Small tables with named rows and columns. After each table, cells are looked up by row and column.

Reru =
	Tapomi	Nadesi	Lokuvad	Pobag	Gez	Zab	Bofubi	Roki	Bub
Voledo	-13838	41625	-14641	9826	-31189	-14079	-7339	-1440	41118
Bav	-17779	-54384	-11510	67212	-17981	-8457	-32047	-12449	36288
Zomug	-13325	-18955	-15334	-9297	-15534	-39463	23830	55318	-35070
Nizotes	-9796	-18127	-12096	-34410	-17462	-17174	-26879	-29058	10580
Gizabad	-15276	-343	-15398	-12914	-22454	-28298	-33177	-51419	16497
Bazenid	-14273	-25444	-11926	-28426	-22363	-12434	-900	-67306	72279
Nol	-7452	-31569	-5581	-38668	-5063	2922	26378	-30554	29134

What is the Tapomi of Bav in Reru?
-17779
What is the Zab of Voledo in Reru?
-14079
What is the Gez of Bav in Reru?
-17981
What is the Zab of Bazenid in Reru?
-12434
What is the Nadesi of Bav in Reru?
-54384
What is the Tapomi of Voledo in Reru?
-13838
What is the Tapomi of Nizotes in Reru?
-9796
What is the Zab of Gizabad in Reru?
-28298
What is the Pobag of Nol in Reru?
-38668
What is the Pobag of Gizabad in Reru?
-12914
What is the Lokuvad of Bazenid in Reru?
-11926
What is the Pobag of Bav in Reru?
67212
What is the Gez of Gizabad in Reru?
-22454
What is the Nadesi of Nizotes in Reru?
-18127
What is the Bofubi of Voledo in Reru?
-7339

Table Kod
,Nivesa,Makoz,Dizemep,Kas,Fazus,Mon,Gelaf,Zase,Dobil,Ziget
Pomu,5943,5232,5377,4006,2296,3348,5112,4989,6165,4781
Naz,4752,6318,4589,3308,2232,2886,4971,4873,5942,7536
Lom,3715,5324,5071,5326,5731,5721,5634,2293,4718,5761
Sot,2651,4727,4284,5586,7927,7077,5304,2789,4128,4803
Dig,5687,5780,4007,3119,2809,4047,4870,5625,6191,4479

Mon of Lom: 5721
Dobil of Dig: 6191
Fazus of Dig: 2809
Dobil of Pomu: 6165
Mon of Naz: 2886
Mon of Sot: 7077
Gelaf of Dig: 4870

Guvez:
,Tubot,Buv,Tok,Fuzu,Dat,Losiler,Kaz,Bivu,Sanifud
Zodiva,-2.3,3.5,4.0,-3.4,-3.2,1.4,-4.5,2.4,2.1
Vugus,1.7,-3.7,-3.4,1.9,1.6,-4.8,-1.1,-5.2,-5.4
Nat,1.9,2.7,2.5,1.7,0.2,-3.7,-7.5,-3.4,-3.4
Lif,-5.1,-0.7,-1.0,-4.9,-4.8,2.0,1.3,1.7,2.5
Zuv,-4.0,-4.2,-5.0,-4.3,-2.3,1.9,4.6,1.6,1.8
Lof,-4.5,-5.3,-5.6,-3.7,-3.7,1.1,5.4,0.7,1.1
Kosizo,-2.3,4.5,4.2,-3.4,-3.9,0.4,-5.5,1.4,1.9
Fufaso,0.5,-6.3,-6.4,1.0,1.4,-3.6,2.2,-4.1,-4.7
Rudemam,2.1,-1.0,-0.9,2.4,1.4,-4.6,-3.8,-4.6,-5.3

What is the Losiler of Lof in Guvez?
1.1
What is the Tok of Zodiva in Guvez?
4.0
What is the Fuzu of Lif in Guvez?
-4.9
What is the Fuzu of Kosizo in Guvez?
-3.4
What is the Losiler of Kosizo in Guvez?
0.4
What is the Sanifud of Nat in Guvez?
-3.4
What is the Tubot of Lif in Guvez?
-5.1
What is the Kaz of Rudemam in Guvez?
-3.8
What is the Fuzu of Rudemam in Guvez?
2.4
What is the Tubot of Zuv in Guvez?
-4.0
What is the Bivu of Vugus in Guvez?
-5.2
What is the Sanifud of Zodiva in Guvez?
2.1
What is the Sanifud of Kosizo in Guvez?
1.9
What is the Buv of Zuv in Guvez?
-4.2
What is the Dat of Rudemam in Guvez?
1.4
What is the Losiler of Rudemam in Guvez?
-4.6
What is the Kaz of Lif in Guvez?
1.3
What is the Buv of Vugus in Guvez?
-3.7
What is the Bivu of Kosizo in Guvez?
1.4
What is the Bivu of Zodiva in Guvez?
2.4
Which row has the largest Kaz? Lof

Kimop:
	Dag	Zotid	Rabip	Ruriki	Pumomu
Kog	0.7	0.4	0.3	0.9	0.4
Til	0.6	0.5	0.2	0.1	0.5
Mev	1.0	0.5	0.7	0.5	0.2

Ruriki of Mev is 0.5
Dag of Mev is 1.0
Zotid of Til is 0.5
Ruriki of Til is 0.1
Rabip of Mev is 0.7
Ruriki of Kog is 0.9
Pumomu of Kog is 0.4
Dag of Til is 0.6
Rabip of Til is 0.2
Pumomu of Mev is 0.2
Pumomu of Til is 0.5
Zotid of Kog is 0.4
Zotid of Mev is 0.5
Rabip of Kog is 0.3
Dag of Kog is 0.7
Row with the largest Pumomu: Til

Table Pivopu
,Belubu,Fub,Dut,Ripinov,Non,Zab
Rosiz,133,131,111,119,115,127
Laku,155,95,152,78,114,164
Fevukun,121,154,144,116,173,119
Lufo,158,99,120,160,134,105
Nik,136,114,141,80,127,134
Gelip,112,188,59,247,94,123
Dov,132,120,137,123,137,143
Giz,123,139,145,127,158,123
Bag,136,81,110,150,103,105
Sarefeg,91,126,128,122,145,121
Mok,126,154,123,105,116,122
Defe,131,130,111,168,122,191
Vusit,135,196,111,166,131,145

Dut of Defe: 111
Zab of Lufo: 105
Fub of Fevukun: 154
Fub of Nik: 114
Belubu of Gelip: 112
Fub of Defe: 130
Ripinov of Dov: 123
Ripinov of Rosiz: 119

Pava:
columns: Detezu, Serebip, Niv, Mele, Melo
Giruma: [149, 52, 86, 215, 147]
Gubupuf: [83, 155, 62, 97, 107]
Vis: [79, 81, 168, 155, 48]
Fudirek: [75, 123, 121, 82, 101]
Bizomed: [44, 45, 43, 113, 69]
Tem: [151, 111, 43, 30, 74]
Tobil: [48, 48, 17, 81, 16]
Laverum: [88, 81, 188, 138, 91]
Tekiz: [127, 88, 122, 19, 120]
Dek: [86, 79, 108, 121, 78]
Molisaz: [85, 30, 163, 132, 118]
Gelen: [143, 157, 86, 124, 93]
Per: [176, 119, 85, 72, 70]
Pude: [84, 49, 101, 103, 26]

Bizomed, Mele -> 113
Tobil, Mele -> 81
Tobil, Niv -> 17
Per, Melo -> 70
Giruma, Detezu -> 149
Vis, Niv -> 168
Gubupuf, Serebip -> 155
Molisaz, Melo -> 118

Dek =
|  | Zekura | Laz | Fopo | Pel | Dako | Feras | Vupap |
|---|---|---|---|---|---|---|---|
| Sibaki | 63 | 57 | 85 | 124 | 168 | 156 | 187 |
| Zuz | 206 | 151 | 98 | 66 | 63 | 53 | 160 |
| Keneg | 132 | 105 | 61 | 59 | 97 | 123 | 169 |
| Nok | 102 | 145 | 174 | 158 | 121 | 96 | 69 |

Sibaki, Fopo -> 85
Nok, Vupap -> 69
Sibaki, Laz -> 57
Nok, Zekura -> 102
Zuz, Vupap -> 160
Keneg, Zekura -> 132
Sibaki, Pel -> 124
Keneg, Vupap -> 169
Zuz, Feras -> 53
Zuz, Fopo -> 98
Row with the largest Vupap: Sibaki

Lesepe.tsv
	Tudusa	Dugigeg	Zet	Sal	Sigu	Vegir
Teku	137	90	101	174	189	254
Bep	104	164	112	151	142	156
Lem	95	67	191	144	110	128
Zasosa	120	141	160	147	133	130
Mem	76	103	72	132	91	112
Nonu	196	117	113	58	130	94
Sitataz	113	131	59	96	55	108
Vodatis	105	84	194	127	116	102
Tok	158	132	162	89	170	97
Firaguz	111	100	133	141	114	111
Bipeda	146	65	139	114	163	211
Dut	148	180	129	187	131	157
Fotutet	184	177	131	148	118	125

What is the Sigu of Bep in Lesepe?
142
What is the Tudusa of Nonu in Lesepe?
196
What is the Sal of Dut in Lesepe?
187
What is the Dugigeg of Sitataz in Lesepe?
131
What is the Vegir of Dut in Lesepe?
157
What is the Dugigeg of Vodatis in Lesepe?
84
What is the Dugigeg of Nonu in Lesepe?
117
What is the Zet of Fotutet in Lesepe?
131
What is the Tudusa of Sitataz in Lesepe?
113
What is the Sigu of Sitataz in Lesepe?
55
What is the Tudusa of Zasosa in Lesepe?
120
What is the Zet of Zasosa in Lesepe?
160
What is the Sal of Zasosa in Lesepe?
147
What is the Zet of Nonu in Lesepe?
113
What is the Vegir of Nonu in Lesepe?
94
What is the Dugigeg of Tok in Lesepe?
132
What is the Sal of Nonu in Lesepe?
58
What is the Sigu of Fotutet in Lesepe?
118
What is the Vegir of Vodatis in Lesepe?
102

